data =
-9,-9,18,18,18
2,2,7,6,7
-26,-27,35,35,36
26,27,-19,-19,-19
55,57,-48,-48,-49
-29,-29,38,37,38
Rows and columns are counted from 1.
(1, 1) -> -9
(1, 3) -> 18
(6, 4) -> 37
(2, 2) -> 2
(3, 1) -> -26
(6, 2) -> -29
(1, 2) -> -9
(2, 5) -> 7
(6, 5) -> 38

a =
[[ -2  -1  -1  -1  -2  -1  -2  -2  -1  -1]
 [-48  44  44  45 -47  44 -48 -49  45  45]
 [-35  31  31  31 -34  31 -34 -35  31  32]
 [ -5   2   1   2  -5   2  -5  -5   2   2]
 [-46  43  42  43 -45  42 -46 -47  43  43]
 [-31  28  27  28 -31  27 -31 -32  28  28]
 [ 29 -32 -32 -32  28 -32  28  29 -32 -32]
 [-22  19  18  19 -22  18 -22 -22  19  19]
 [ -9   5   5   5  -9   5  -9  -9   5   6]
 [ 36 -40 -39 -40  35 -39  36  37 -40 -40]
 [-34  30  30  31 -33  30 -34 -34  31  31]
 [ 24 -28 -27 -28  23 -27  24  25 -28 -28]
 [ -9   6   6   6  -9   6  -9  -9   6   6]
 [  1  -5  -5  -5   1  -5   1   2  -5  -5]
 [-38  35  34  35 -38  34 -38 -39  35  35]]
Rows and columns are counted from 1.
(1, 1) = -2
(8, 3) = 18
(1, 4) = -1
(1, 6) = -1
(7, 4) = -32
(8, 9) = 19
(13, 7) = -9
(7, 6) = -32
(8, 4) = 19
(7, 1) = 29
(5, 2) = 43
(9, 4) = 5
(12, 10) = -28
(5, 6) = 42
(6, 4) = 28
(7, 2) = -32
(2, 8) = -49
(14, 7) = 1
(15, 9) = 35
(13, 5) = -9
(12, 1) = 24
(12, 3) = -27
(4, 6) = 2
(3, 1) = -35
(10, 2) = -40
(4, 8) = -5
(10, 9) = -40
(15, 1) = -38
(4, 9) = 2
(4, 5) = -5
(1, 3) = -1
(8, 8) = -22
(1, 2) = -1
(2, 2) = 44
(2, 7) = -48
(3, 3) = 31
(9, 8) = -9

X =
[[ 16  -4 -18  23 -27  -2 -42 -27 -16 -20  23  -5 -19  23  -5]
 [-14  16   1 -25 -10   6  24   4  -5 -17  -7  -5 -15  13  -3]
 [-11 -20 -23  -8 -17  10  28   7   2  11 -10   2   2  -6  -3]
 [ -2  21   2  12   2  15  21   9  -3 -24  10 -12  -7 -24  -2]
 [ -7 -20   2  -5   8 -13 -15  -6  -8  -7 -25  -7   0 -24 -10]
 [-11 -14 -17 -25   5 -12  30  14   6  16 -25 -16   4  -6  -3]
 [-13  15   3  -7  -2  -6 -19 -11 -15 -24   0 -15 -11   5 -10]
 [ 18 -19 -22  27 -27  -1 -42 -28 -14 -13  19   4 -18 -11  -2]]
Indices start at 1.
(1, 1) = 16
(7, 6) = -6
(7, 11) = 0
(5, 9) = -8
(1, 11) = 23
(6, 8) = 14
(1, 12) = -5
(3, 11) = -10
(4, 2) = 21
(2, 15) = -3
(8, 9) = -14
(6, 15) = -3
(5, 11) = -25
(4, 14) = -24
(7, 14) = 5
(8, 15) = -2
(4, 6) = 15
(5, 2) = -20
(2, 5) = -10
(5, 3) = 2
(3, 5) = -17
(3, 14) = -6
(6, 9) = 6
(1, 9) = -16
(4, 13) = -7
(5, 8) = -6
(3, 10) = 11
(5, 14) = -24
(5, 15) = -10
(1, 13) = -19
(4, 3) = 2
(8, 8) = -28
(1, 5) = -27
(8, 4) = 27
(4, 9) = -3

A =
 -84.18   -13.89  -125.93   -29.74    92.79    26.82    55.58   151.19  -172.01  -173.95  -190.73   217.27  -105.37    41.00
 -21.96   149.86     6.37   144.64   153.37    45.12   181.55    99.75   -19.65  -191.30   -63.02   201.13  -171.78  -129.00
 -89.40   -89.68  -174.53   -67.62    75.60    14.29    -9.40    99.73  -189.79  -230.70  -175.98   183.29   -89.98    86.64
 -46.48   138.31     5.34   154.85   164.25    62.99   322.85   152.93   -34.18  -260.39    54.95   161.10   -99.98  -124.18
 -45.48   152.92    -1.17   154.85   164.25    60.27   298.41   139.47   -27.32  -260.39    35.54   172.34  -129.98  -129.45
  -3.11    63.01   -29.05    90.05   124.30    49.54   140.97   129.33   -48.04  -202.44  -106.57   167.68  -105.34   -75.27
 -15.06   140.57     9.49   143.10   152.76    47.80   179.47   100.45   -19.65  -194.36   -64.97   192.24  -169.84  -129.45
 -63.64   -89.68  -174.53   -67.20    75.60    14.29    -9.40    99.73  -174.25  -241.40  -155.51   161.10   -70.09    86.64
 -75.48   113.28     9.49   120.15   161.83    62.99   322.85   152.93   -76.32  -257.06    54.95   161.32   -70.09   -76.96
 -43.66    25.75   -80.24    24.91   106.63    36.83   100.08   146.18  -115.54  -180.69  -156.90   195.81   -99.26    -9.49
 -91.67   -48.12  -150.78   -55.96    84.24    20.27    22.71   142.25  -191.35  -185.93  -190.73   217.27  -112.04    59.78
 -44.23   152.92    -4.07   147.89   158.38    37.82   206.63    99.86   -35.07  -203.48   -43.48   215.90  -171.78  -125.25
  -3.11    86.57    -3.98   118.16   135.97    53.42   159.44   115.96   -20.65  -207.93   -84.03   161.87  -119.41  -109.04
 -77.87    -4.88  -118.18   -19.95    94.48    27.10    63.06   152.21  -163.49  -173.95  -189.58   215.09  -104.16    34.57
 -91.67   -88.37  -173.84   -67.62    76.32    14.31    -8.25   111.71  -191.35  -222.46  -186.19   194.56  -100.99    78.76
Rows and columns are counted from 1.
(1, 1)	-84.18
(6, 14)	-75.27
(8, 6)	14.29
(14, 6)	27.10
(1, 14)	41.00
(6, 12)	167.68
(5, 12)	172.34
(10, 3)	-80.24
(3, 6)	14.29
(9, 9)	-76.32
(12, 10)	-203.48
(2, 4)	144.64
(11, 3)	-150.78
(13, 2)	86.57
(5, 13)	-129.98
(8, 13)	-70.09
(11, 11)	-190.73
(9, 2)	113.28
(14, 7)	63.06
(8, 12)	161.10
(1, 4)	-29.74
(9, 11)	54.95
(12, 14)	-125.25
(7, 4)	143.10
(3, 7)	-9.40
(1, 9)	-172.01
(9, 13)	-70.09
(7, 10)	-194.36
(4, 8)	152.93
(5, 4)	154.85
(1, 7)	55.58
(13, 12)	161.87
(1, 2)	-13.89
(4, 3)	5.34
(5, 14)	-129.45
(5, 9)	-27.32

arr =
[[104 151 110 143  51 150 100 200 132 152 150 120 121 107 158 128]
 [130 106 148 145 156 173 169 119 151 122  59 140 169 164 142 140]
 [113 131 124 142 165  84 163 176 137 185 130 161 119 129 127 114]
 [156 123 154 137 147 144 133 110 143 123 105 132 178 157 126 125]
 [153 134 148 121 125 143 119 110 117 112 156 106 112 135 141 140]
 [118 132  94 140 149  89 136 151 117 163 133 143 129 124 115 133]
 [164 133 149 120 134 141 114 110 126 117 153 121 144 147 129 135]
 [130 152 148 130 104 137 122 118 105 115 140  90  84 107 159 136]
 [104 149 105 144  53 147  99 202 131 154 150 120 125 109 155 129]
 [112 120 142 137 153 159 161 106 161 110  70 157 154 134 126 132]
 [108 139  90 148  80 121 107 181 118 154 145 116 129 112 139 132]
 [136 153 140 124 113 136 117 121 103 120 142 102  94 114 152 142]
 [146 136 149 123 119 143 125 110 113 109 153  97  98 127 149 141]
 [157 120 153 125 123 145 123 109 129 109 166 103 127 146 135 134]
 [108 138  90 149  78 121 106 182 120 155 146 115 130 113 138 132]]
Indices start at 1.
(1, 1) => 104
(2, 6) => 173
(14, 2) => 120
(5, 11) => 156
(12, 10) => 120
(8, 15) => 159
(2, 11) => 59
(14, 5) => 123
(12, 9) => 103
(15, 9) => 120
(9, 10) => 154
(9, 13) => 125
(11, 15) => 139
(12, 12) => 102
(4, 10) => 123
(15, 3) => 90
(3, 16) => 114
(13, 4) => 123
(12, 13) => 94
(14, 4) => 125
(1, 9) => 132
(9, 3) => 105
(2, 14) => 164
(9, 16) => 129
(11, 7) => 107
(11, 5) => 80
(14, 6) => 145
(12, 6) => 136
(4, 12) => 132
(13, 14) => 127
(1, 16) => 128
(8, 1) => 130
(6, 7) => 136
(11, 16) => 132

M =
9,3,2,2
7,5,3,3
7,4,9,6
Rows and columns are counted from 1.
(1, 1)	9
(3, 1)	7
(1, 3)	2
